Rotation paths and how fast each direction turns (degrees each step):
Each turn is a multiple of 5 degrees from 10 to 175, or 0.
Each row of a path follows its step; steps can be skipped.
path 1
step 2: [ 22.9  -9.7  18.1  21.9  33.8 -32.4   1.4  62.6  -2.6 -23.7  -1.4  25.6
 -18.9  12.9 -12.4   4.8 -28.4  -4.4  -8.5 -24.8 -19.8 -44.3  27.0  -7.5
  -0.9  12.5   6.2 -54.2 -14.4  -4.9 -24.1 -12.7   9.5   3.6  -9.2 -24.2
 -35.6  12.2  16.2  21.9 -26.0  -4.0  25.4  40.6  16.9   6.4  31.4  -9.5
  -3.7  12.5   4.5 -14.7  -4.9 -54.5   4.2 -14.2  -0.8  21.7  17.5 -29.8
   6.8  33.9   2.5   3.8]
step 4: [  0.4 -20.4 -23.8 -22.4  14.2 -44.6 -16.4  -6.3   0.3 -12.6  14.6  17.9
   5.4  15.1  17.8 -77.6 -34.0  29.0  29.0 -14.5  -0.6  17.6  -7.5 -13.6
  -6.4  30.7 -31.7  15.9 -21.4 -18.4 -24.4   2.4  15.9  12.1  14.0  -5.8
 -33.7 -21.9 -17.1  11.1 -20.5  15.8  -4.2   8.7  -1.2  15.6 -54.6 -33.0
   4.7  -6.7   3.7   6.2   3.2  -2.3  -2.5 -26.2  -5.3  24.6 -32.8  16.0
  -3.5 -26.2  44.7  21.5]
step 6: [ -0.7  -8.4  31.8  16.8  -7.9  37.5  17.1  64.8  14.9   0.1 -32.9  21.4
  -4.2 -11.9   9.2  25.9  17.9  22.4  13.6  12.9 -15.0 -11.5 -35.8   7.8
   5.7 -11.3 -10.9   7.2  24.4 -29.4   9.7 -27.2  59.0   0.9  13.4  21.1
 -14.1 -29.6 -13.4  19.7 -15.1  17.8  10.9 -31.9  -8.8  19.2 -27.6  21.3
 -17.3   8.2  48.1   4.8  14.2 -16.9 -27.3 -12.4 -18.8  15.3 -18.3  -5.2
  -1.9  11.4   5.8  47.2]
step 20: [ -9.1  19.9   8.1 -27.3  32.4 -55.7   0.0  16.3  11.2 -21.9  -0.9  -6.7
  17.0  38.1 -17.9 -33.3 -36.6  -5.5 -18.1 -33.1   7.6  18.9 -16.4   0.8
 -23.2 -29.4 -19.8 -23.2 -29.0 -22.7 -10.0  27.6  14.5  28.8   4.7 -34.5
   6.1  16.6  -5.8 -13.8  -4.9 -18.0   2.0 -15.0 -26.4   5.3   2.5 -38.3
   0.9   3.4 -25.8 -27.3  28.9  -1.9 -38.6 -47.7  34.9 -19.7  10.4  -9.0
   6.3 -14.0  19.1  20.5]
step 25: [ 15.4  11.9 -29.6  -4.5  14.7  12.2  -4.6 -18.4  11.9 -19.6  -5.3  25.2
  15.6  26.3  46.5  13.8   3.7 -58.6  47.6 -18.7  -4.3   4.0  27.0  22.7
  -8.4 -14.8  20.9  33.1 -17.6   1.1  19.1  19.0  33.6  17.7  -8.9  -0.9
 -13.6  -6.8   6.4 -32.5  26.7  17.4  18.9  -1.2 -10.7  16.1  10.8  49.6
  13.9   7.9  -3.9 -25.4  -8.5 -50.4 -28.9 -14.4  -7.0   0.2   8.9 -47.8
 -16.0  22.0 -16.0  21.4]
step 30: [ 21.3 -12.4 -24.3  16.7  10.0   0.4  -7.6  13.0  18.5  16.3  23.4  33.7
  10.9  43.0  16.3   6.5  15.2 -28.4   5.7  18.2 -10.1  30.5 -22.8   5.7
  23.9   4.4  14.9  21.7 -50.3  50.9  -1.2 -39.1  -5.3 -14.1  14.8 -11.0
  43.0 -14.5 -25.6  19.2  -2.4 -18.8  -1.3 -11.9  -8.6 -22.7   1.1  33.8
  19.1  15.0 -43.5  39.5 -19.2  14.3  15.7  27.5  24.5 -26.4   3.9   8.4
   6.0 -12.0  44.0  -9.0]
step 34: [ 41.4   9.3  12.5  30.0 -14.9   1.7 -26.2 -29.6  -4.6  20.9  -9.6  22.5
 -19.4   2.8  13.0 -12.6 -16.3 -20.4  18.0   9.9   4.7 -16.1   5.0 -21.9
  25.9 -56.7  29.5 -25.3 -22.9  -4.7 -47.3  13.6  10.6  -6.1  -9.6 -11.8
 -29.4   0.0  35.7 -11.8 -18.5 -13.9 -17.4  15.2  12.7  -3.5  16.8  33.0
  12.0  41.0  17.8 -20.0 -35.4  24.9  52.3   5.3  -2.4  13.7   8.2  -5.9
  38.6  11.4  10.0 -29.7]
step 35: [  2.7  14.2  25.1 -23.4  -4.5 -13.0  24.2  24.4  -1.5   1.5 -25.1 -11.7
  33.5  28.0  32.2 -39.9 -20.6  69.9  23.9  -8.4 -18.4 -21.9 -14.2   4.5
   6.7  -6.2 -63.6  23.6 -27.9 -27.0 -15.0   9.9 -20.2   7.8   8.0  21.2
  17.9 -31.3   0.3  -9.8  16.8 -28.8 -36.5 -11.3  25.8 -24.0 -12.7  23.5
  -8.5  31.5  -1.9  22.1   5.5   0.5  15.2  -6.1  13.9 -20.2  -9.3 -12.6
  -0.8   9.2  11.1  22.7]
[  4.8 -17.3   8.4  -4.6  -2.9  -1.0  12.8  -9.5  10.0  -7.7  -0.7 -10.2
   1.0  -2.6  -5.5  -0.5   2.0  -9.1  -6.0   2.1   5.6  -7.6  -3.8   3.7
  -0.8  -0.6  -2.1  -2.9  -0.3  -8.7  12.0  -1.2   4.4  -3.8  -0.2  -6.3
 -10.9   8.7  -1.7   1.0   3.1   9.0   0.0   1.6  -5.8   3.3   1.1  -5.4
  -2.1   8.0   3.5   3.8   8.0   6.6  -4.6   0.1  -1.0  -8.2  -2.5   3.3
 -12.5  -7.6  -0.3  -3.2] -> 10
[  4.3   1.5   0.1   2.5   5.9  -5.2   5.6  -1.5  -1.9   9.1  10.1  -2.1
  13.6  -3.5  -6.4   3.6 -12.0  -3.4   3.8   4.6   3.8  -9.2   9.3   5.0
  -6.0   0.5 -10.3  -4.8   0.6  -5.0   1.2  -2.8  -5.6  -5.6  -9.5   0.1
  -8.1  -6.0   3.0 -10.8   4.7   4.1  -8.6  -4.2  -2.7  -9.0  -4.2   3.0
   8.7   2.8  -1.0  -1.1   5.5  -1.1   4.7  -8.2  -0.9  14.5   9.9  -2.5
   5.2   4.6   8.1  -1.8] -> 45
[  2.5   4.4   4.1 -15.1  -5.3  -4.2  -1.5  -0.5   9.3   6.0  -1.7   6.4
  -1.9   1.8   6.5  13.4  -4.6   2.2   9.2  -7.0  -4.6   3.3   6.8  -4.5
  -1.4   2.6   0.1   7.0  -7.0  -4.7   8.6  -4.2  -8.1   3.2  -1.5  -3.3
   4.1  -0.9  -5.3   0.2   0.2  -4.1   2.6   3.1  -4.1   2.7  15.3  -7.7
   4.1  13.3  -7.9  -0.2   9.6  -2.3   5.3   1.7  11.5  -6.9  12.4  -4.2
  -0.6   1.3  -1.2   3.6] -> 145
[-4.7 -2.7  6.5  1.7 -1.2 13.1  8.4 10.8 -4.0 -1.3  2.1 -6.3  4.2  5.6
 12.1 -2.6  7.1 -3.5 -0.9 -1.1  2.8  1.6  7.4 12.9 -3.6  5.0  3.9  3.8
  2.3 -4.6 -3.8  0.8 -3.3 -1.6  0.0  3.0  9.7 -4.2  3.3 -3.0  1.1 -1.8
 -2.3 -1.8  8.1 -2.7  5.2  1.5  9.0  9.7  5.0  5.5  8.0  3.2 -9.0 10.9
  3.2 -1.9 -3.6 17.2  1.6 11.0  9.5  3.5] -> 135
[ -2.7   6.7   2.7   3.9   8.4  -5.7  10.3   7.9  -1.3   1.2  -2.6   8.4
  -8.6  -2.5 -15.2   1.9   4.1  -2.0  -0.1   7.8   2.1  -2.2  -1.0  -7.5
   9.3  11.2   1.8   0.5  11.0  -9.4   9.9   2.6   0.6   1.4   5.0  18.7
   8.8   2.2   0.2  -2.1  -1.6   2.6   7.9  -1.8 -10.0   1.8   4.0   1.7
  11.0  -0.1   0.3  -1.7   4.5   0.2  -2.6  -6.8  -8.3  -6.5   1.5   2.7
   3.5   3.7  -0.6  -0.1] -> 70
[  6.8   3.2  -3.4 -14.7  -0.1  -2.8   2.6   2.0   2.4  -9.9  -6.5   2.7
  -2.4  -7.9  -1.8   3.9  -1.1   4.8  -6.7   9.8   2.6  -6.6   0.0   8.3
   3.6  -4.9  -0.7 -12.2   1.1   9.8  -2.7  14.0  -1.1  -7.6  -6.4   2.3
   3.0  -4.7  -5.5  -7.6   3.4  -7.6   8.2  -0.5   9.4   3.9   2.2   1.1
  -2.9  -7.0   2.5   4.9  11.2  -6.0  -5.3  -6.8   7.9   0.6  -3.1  -4.2
  -6.3   7.8   0.5  11.4] -> 95
[ -3.2   7.7  -0.6   1.5  -5.7  11.1  -2.9   0.5   7.0   1.3  -4.6   3.2
  -5.7   1.8   3.4  -6.2 -16.3   1.1   2.5   5.3   7.6   7.6   6.5  -2.8
 -12.5   5.3  -3.5 -14.1   7.8   2.8   5.9  -1.0   9.3   1.8   7.3  -7.0
   7.0  -5.9  -0.9  -0.1   8.0   4.5   2.9   3.7   1.4  -1.7  -1.4  12.4
  -1.5   9.4   4.7   2.1  -2.4   3.4   7.7  -8.6  -4.0  -3.3   2.3   4.5
 -11.5   2.3  -6.9  -2.5] -> 115
path 2
step 1: [ -5.8  52.6  -4.9  -4.3 -32.2  11.6  -3.9  -3.0  -9.3 -47.5  60.8  -5.5
  31.6 -18.2 -39.3  -4.6  -3.7   6.6 -31.3 -14.6  20.2   0.5  11.1 -12.2
  13.5 -27.0   8.7 -10.9 -11.5 -27.8  37.9 -17.9  23.8  72.8   3.3   4.2
 -28.4 -24.1 -27.8 -28.2  12.1  12.8 -15.1  13.4  -0.2 -20.3  -6.1  17.0
   7.1  38.0  16.8 -38.6  -3.8  -2.9   3.3  38.0  19.1 -29.1 -20.8   3.5
 -26.1 -27.9   0.3  34.6]
step 5: [  8.9  62.3  22.8  22.1 -25.4   8.4 -12.1 -17.2  -5.9 -26.5  19.9   7.1
 -32.1   7.7  -4.1 -60.3 -17.5 -21.7 -49.4 -19.6   4.5  14.1  -1.3 -11.3
  10.4  -3.1  12.0  18.0 -28.4  34.8 -38.3  19.7  10.8  17.2  15.9 -20.2
 -17.6 -38.8   5.2   4.1  12.6 -23.6 -68.8  28.8 -20.7  27.7  -4.6 -10.2
  18.2  11.5   1.8 -33.6 -13.9 -45.2  11.5  -1.2 -16.3  -8.2  -4.3  31.3
 -26.6 -23.8  19.5  15.3]
step 15: [-11.1   0.5  23.0  44.0  36.0  11.1   9.0 -11.8   1.3 -11.9  24.5  47.0
  15.3   9.7 -18.0 -11.6   1.2   9.4   4.8  -9.1  43.7  29.0   4.1 -11.8
  -1.7  33.9  -3.8   9.7   1.9  10.1   3.6   7.0  60.1  25.1  72.3  22.7
  12.4 -15.2 -25.5  -3.2  16.9 -47.7 -38.8  15.0  -3.5  24.3   2.8 -17.9
 -25.1  31.8  24.4  -2.7  -2.5   9.4  11.2  19.0  12.3  26.9 -35.3 -19.9
 -28.4  -5.5  54.2  19.4]
step 21: [ 46.2  -2.9 -18.5  59.4   4.0  14.3   0.9 -28.5  25.6 -25.7  48.5  18.2
  14.0  -7.6 -35.4 -30.6 -26.3  42.9  14.7 -37.8  16.9  -8.7  23.0  -4.9
  12.5 -24.2 -13.0 -20.9  -8.0   0.5   1.9  13.4   5.3  22.9   1.0  30.3
 -33.6  19.1  21.3   4.4  10.9  -0.5  15.5   4.4  10.5 -18.0 -42.7 -32.2
 -47.6   7.9 -36.4 -21.3  -4.0 -15.0  -0.4  20.0  42.9 -44.3 -19.8   8.2
 -40.5 -15.7   5.0 -13.1]
step 24: [ 15.1  33.3  42.7 -17.2 -35.1  12.2 -49.6 -58.5  12.5  -2.4  43.5  21.4
 -12.5 -28.1 -32.3 -32.8 -24.4  -1.1 -31.9  -5.5  24.1 -46.7  30.9   5.3
  23.0  48.0  12.9   9.6 -30.0  26.3  21.6  27.4  11.2  14.0   5.1  35.6
  11.2  -7.5  12.9   9.1   4.9 -11.4  -4.2  20.9  -2.7 -21.3  -8.3 -20.6
 -15.6  20.6 -19.2 -12.7 -26.6 -17.8  24.9 -29.1  23.6  26.3  -8.1   7.4
 -25.8 -28.9  18.8  11.4]
step 28: [-37.8  -7.1  24.2  -2.9 -47.7  28.1 -13.6  27.1 -26.2 -19.2  51.4   9.5
  25.9 -18.6 -34.2 -24.8  10.5  -7.7  26.0  -3.3  34.9   2.6  61.5 -58.5
   9.5  -8.9 -22.6  -3.9 -29.3  30.4  10.3  22.1  26.9  26.2  21.9  14.2
  10.0  12.9   0.5   3.7  38.0 -11.3 -17.4  36.3   8.1  20.7  -2.6 -27.7
 -12.8 -15.0 -16.1 -27.4 -19.4 -32.7  -2.8  36.4  12.1 -10.8  33.9  -1.3
 -11.1 -28.6   3.1  -5.1]
step 32: [ -3.7  -6.6   4.3  -2.3 -32.0  20.3 -46.0 -12.6 -15.4  -0.3  29.5  32.1
  -3.7 -15.1  -7.4 -80.9  20.2  14.3  13.4 -13.2  -4.0  19.3  12.7  -5.5
   3.2  49.5 -10.7  24.5   6.9   4.2   1.2  29.5  -7.2  53.0   4.7  16.2
 -38.4 -37.3 -17.9 -42.4 -19.9  12.0  -9.5  34.0  -0.8  11.0 -24.1 -10.3
 -12.9 -23.0 -15.6 -20.2  14.3   3.4  41.5  -2.6   4.5  14.9  12.7  18.1
 -67.1 -10.2  19.2  -9.8]
step 35: [ -7.2  37.0  31.1  16.8 -23.4   1.6 -10.6   2.2 -26.9 -17.8  49.5  33.3
  22.2 -14.6 -36.4  -6.3 -26.5  36.1 -21.0  -4.4   5.9  50.1 -25.1 -21.3
  37.3   4.3   0.6  31.6   8.6   5.9  14.6  70.7 -13.9 -26.4  19.7  26.3
 -13.0   3.6 -20.3  21.0  17.1   4.1 -30.3  15.2  -1.2  16.2  27.7  -8.8
  -8.2   7.9 -10.1 -35.8   5.3  26.4  13.0  24.5 -17.7   0.9 -36.1 -13.8
 -48.4 -18.4   2.8 -35.6]
[  5.8   6.5   6.1   3.2   4.1   2.4  -1.7   0.5  -6.2  -1.6   2.1 -10.4
   5.8   6.3  -0.9   4.0  -5.2  -4.6  -6.4   4.0   0.0   4.3   8.0  10.2
  11.0   0.5  -0.4  -5.5   0.4   0.7   3.7  -7.4   7.7   4.6   2.4  -6.2
  -7.4   2.3   0.6   9.9 -16.2  -8.1   0.4   4.2   3.2 -12.2   6.7  -4.1
  -0.5  -0.9  -9.6   4.1 -11.6  -3.3  -4.4   4.4   1.1  -1.4  16.0   2.1
   8.2  -6.2  -1.9   2.6] -> 125
[  8.0 -11.2  14.6   2.0 -12.8   1.3   0.1   8.6  -5.4  -2.1  -2.4  -4.2
   4.7  -1.5  -5.4   4.8   5.3  -3.5  -2.7  -4.8  -3.2   3.1  -1.6  -8.5
   6.2   3.5   2.9  -6.6   4.2 -11.7  -5.7   5.7  -8.3   2.9  -3.5   5.6
 -12.5  -0.6   0.9  -0.3 -11.9  -0.6   3.5   1.1   9.5   1.6   2.1   7.7
   5.7   6.7   8.2  -7.4   3.9   3.6   5.4   0.3  -5.1   5.1  -4.3   9.1
   1.8   8.6  -3.0   8.8] -> 115
[  8.0  -3.9   2.0   1.0  -1.1  -1.2  -1.6  -3.2  11.0   1.0  -6.9  -2.3
  -2.5   8.4   9.0  -2.1  -6.2  11.5  -2.7  -6.5   2.6  -6.2   4.0   2.7
  -1.0   1.5  -2.3  13.2  -7.0   5.3 -12.3   6.3   4.7   7.6  -3.0  -7.8
  -2.8   6.1   4.7  10.1  -6.2  -0.9  -3.7  -4.5   7.7  12.3  -3.4 -11.7
  -5.9   3.3  -2.1   4.4  -0.2   6.9   8.2  -1.4  -5.0  -6.9   1.6   2.3
  -9.7   4.0  -1.7  11.1] -> 135
[  9.0  -1.4  -0.2   3.2  -6.8   0.3  11.3  10.1  -4.9   5.0   6.9   5.2
  -6.6   3.9   0.9   1.2   9.0  -3.7  -4.2   0.1   1.1   6.1  -3.9  -2.9
  -3.5  -1.1  -1.5   5.4  -1.7  14.2  -6.6   2.0  -5.5   5.6  -4.4   3.9
   5.7   0.9   6.6   5.6  -1.7  -4.2   8.5  -3.6   4.8  -9.6   0.2  -3.5
   2.8   7.4  -3.9  -6.6  -7.0 -14.2  -1.3   0.1  -7.8  -7.2  -0.8  -9.6
  -9.5   1.2  -5.2 -16.5] -> 155
[ -7.3  13.1   2.5   4.3  -5.6   0.8  -3.0  -1.9   0.5   4.0  -5.6  -3.4
  -1.3   3.1  -8.5  -3.9   3.9  -6.9  -5.1  -2.5  12.1  -1.1  -0.5   4.1
  -0.4   9.2  -2.2   6.0  -8.0  -3.1   4.2   5.9   7.5   0.5  -8.4   2.4
  -1.2  -0.8  -8.2  -2.6   8.4  -2.3  -2.7  -4.2   4.4   1.3  -3.4  -4.0
  -3.6   0.7  10.7  -4.5  -0.7  -1.4  -5.9  -3.3  -9.9   6.8   3.3   2.7
   5.2  -5.1 -26.4  -1.1] -> 170
[  7.0  -5.3  -3.9  -4.0   3.2   5.4  -8.6  -4.7   4.9   2.7   4.3   2.2
  10.5  -2.3  -4.7  -0.2  13.3  -6.1   3.4  -3.5  -6.4  -3.0   0.3  -1.0
  -0.2   2.6  -9.9  -6.4  -1.9  -2.2  -5.8  -2.5   4.4 -10.7  -8.4   1.7
  -8.4   9.6   9.9  -5.6   2.2  -5.7 -10.2  -6.0  -2.4  -7.3  -2.2 -13.3
   1.7   0.2  -8.0   4.2   0.5  -4.5  -3.4  -8.8  -7.2  -8.0 -13.7   0.1
   8.6  -3.6   0.5   3.2] -> 85
